Small tables with named rows and columns. After each table, cells are looked up by row and column.

Table gen
cols = fakek, tinilan, somamob
zur: [0.026, 0.665, 0.813]
zos: [0.162, 0.351, 0.934]
bigir: [0.030, 0.606, 0.839]
vizom: [0.103, 0.943, 0.423]
pas: [0.067, 0.580, 0.857]
funop: [0.879, 0.094, 0.516]

tinilan of vizom = 0.943
tinilan of funop = 0.094
tinilan of zur = 0.665
somamob of pas = 0.857
tinilan of bigir = 0.606
somamob of funop = 0.516
fakek of bigir = 0.030
fakek of vizom = 0.103
fakek of zos = 0.162

lumo.tsv
	fatogor	pas	lusu	tiz	vad
bevuz	905	759	575	379	241
dum	314	198	166	235	381
nabap	220	166	206	330	509
fuga	760	901	959	924	804

vad of nabap: 509
tiz of fuga: 924
fatogor of dum: 314
lusu of fuga: 959
lusu of nabap: 206
pas of nabap: 166
lusu of dum: 166
fatogor of nabap: 220
fatogor of fuga: 760
lusu of bevuz: 575
pas of fuga: 901
tiz of nabap: 330
fatogor of bevuz: 905
tiz of dum: 235
pas of bevuz: 759
vad of bevuz: 241
vad of fuga: 804
Row with the largest pas: fuga

tur:
,ripom,movuno,pibaviv,ruf,bolesa,kerigo,dabuzub,logikit,ter,rarolu
lanulok,-2.442,1.160,-6.243,0.672,-3.773,-3.532,-5.948,-1.290,-3.231,-0.583
rin,1.731,-2.502,2.525,-1.790,2.683,3.329,2.512,0.811,4.394,-0.595
ret,2.378,-1.539,8.213,-2.940,2.688,4.572,7.748,0.051,0.425,-1.623
kevop,-2.282,1.661,-2.652,0.138,-3.965,-2.980,-2.797,-1.801,-6.610,-1.058

What is the movuno of rin in tur? -2.502
What is the pibaviv of rin in tur? 2.525
What is the dabuzub of lanulok in tur? -5.948
What is the kerigo of ret in tur? 4.572
What is the logikit of kevop in tur? -1.801
What is the dabuzub of rin in tur? 2.512
What is the ripom of kevop in tur? -2.282
What is the movuno of kevop in tur? 1.661
What is the bolesa of lanulok in tur? -3.773
What is the pibaviv of lanulok in tur? -6.243

sor =
|  | zomer | pibad | nogigub | tirede |
|---|---|---|---|---|
| lovo | -72 | -41 | -71 | -29 |
| savi | -73 | -56 | 0 | -39 |
| dur | -81 | -46 | -7 | -51 |
| ruror | -37 | -48 | -54 | 67 |
| dutasaz | 30 | -46 | -14 | 2 |
| dedopot | -38 | 44 | 40 | -67 |

savi, tirede => -39
savi, nogigub => 0
ruror, pibad => -48
ruror, zomer => -37
dedopot, pibad => 44
dur, zomer => -81
ruror, nogigub => -54
savi, pibad => -56
dutasaz, nogigub => -14
dutasaz, pibad => -46
ruror, tirede => 67
dur, pibad => -46
dur, nogigub => -7
dutasaz, tirede => 2
lovo, tirede => -29
lovo, zomer => -72

veluked =
	zis	pimuli
ratisor	142	120
ziguk	92	145
fala	152	49
pogoki	116	71
gukugel	159	127
gogerut	157	175
vepuvif	116	129
bug	165	139
bebozaf	69	43
safegam	52	80
mon	205	100
debe	64	124
ruf	199	150

bug, zis -> 165
ratisor, pimuli -> 120
mon, zis -> 205
ziguk, zis -> 92
bug, pimuli -> 139
bebozaf, pimuli -> 43
ruf, pimuli -> 150
safegam, pimuli -> 80
debe, zis -> 64

Table fon
         zofa   pes  mugosu  leluvel  sogida   nen   ruf   fav   tas  lonu
nagap     482  -112     106      -42      -3  -152   160   -75  -115    36
letupaz   337   -76     113      -10      10  -138   128   -55   -77    48
soru       29   -16    -203     -123     136   -56  -152   120   -77   649
gopupi     30     8    -176     -110     142   -51  -117   111   -72   496
tup        96   -88      20      129     234    69   -72   -62   -85   122
lavatoz    85  -111     124      213     292   162   -63  -123   -63    28
bav        92  -105     110      210     302   164   -47  -123   -74    30
rodopo    -14   202     -42     -159    -231   -85   140   210   153    51
kupumus   202    26     116        9     -53   -52   163    -2    22   -38
ravonas  -620   225     -19       98     115   261   -76   184   212    31
dugarot   -10   224     -34     -148    -237  -103   146   203   143    53
pip         0   213     -50     -134    -245   -99   142   225   162    54
fek        58   101     237      185     -46   132   200   -45   153  -519

What is the mugosu of ravonas in fon? -19
What is the zofa of lavatoz in fon? 85
What is the nen of letupaz in fon? -138
What is the ruf of soru in fon? -152
What is the nen of ravonas in fon? 261
What is the ruf of kupumus in fon? 163
What is the pes of rodopo in fon? 202
What is the nen of fek in fon? 132
What is the pes of fek in fon? 101
What is the tas of letupaz in fon? -77
What is the sogida of gopupi in fon? 142
What is the fav of bav in fon? -123
What is the lonu of kupumus in fon? -38

Table sagum
	seto	big	doror	sev
fidobak	107	202	69	46
lezeg	109	166	101	89
latum	60	129	204	183
vuzulan	97	160	99	102
mip	102	90	95	116
vabar	85	99	99	115

vabar, doror -> 99
fidobak, big -> 202
mip, sev -> 116
fidobak, doror -> 69
vuzulan, sev -> 102
latum, sev -> 183
mip, big -> 90
fidobak, sev -> 46
mip, seto -> 102
vabar, big -> 99

gemogan =
	kubi	futibo	sov	popim	losus	bizola
ran	3.362	2.431	5.746	7.051	0.897	4.859
mul	1.611	1.146	7.201	7.489	8.331	8.899
modu	1.642	4.406	5.864	3.469	5.947	2.869
fik	7.980	5.964	1.377	2.975	5.662	8.496
nekime	5.129	3.211	5.880	7.141	3.708	6.227
gal	1.190	6.582	1.954	2.901	1.785	5.054
gubefo	1.204	1.433	1.176	3.327	4.027	4.949

What is the kubi of gal in gemogan? 1.190
What is the popim of fik in gemogan? 2.975
What is the kubi of nekime in gemogan? 5.129
What is the bizola of fik in gemogan? 8.496
What is the popim of modu in gemogan? 3.469
What is the popim of nekime in gemogan? 7.141
What is the bizola of ran in gemogan? 4.859
What is the losus of gal in gemogan? 1.785
What is the kubi of modu in gemogan? 1.642
What is the sov of ran in gemogan? 5.746
What is the kubi of gubefo in gemogan? 1.204
What is the bizola of gubefo in gemogan? 4.949
What is the bizola of modu in gemogan? 2.869
What is the losus of ran in gemogan? 0.897
What is the futibo of modu in gemogan? 4.406
What is the sov of gal in gemogan? 1.954
What is the losus of nekime in gemogan? 3.708
Row with the largest futibo: gal

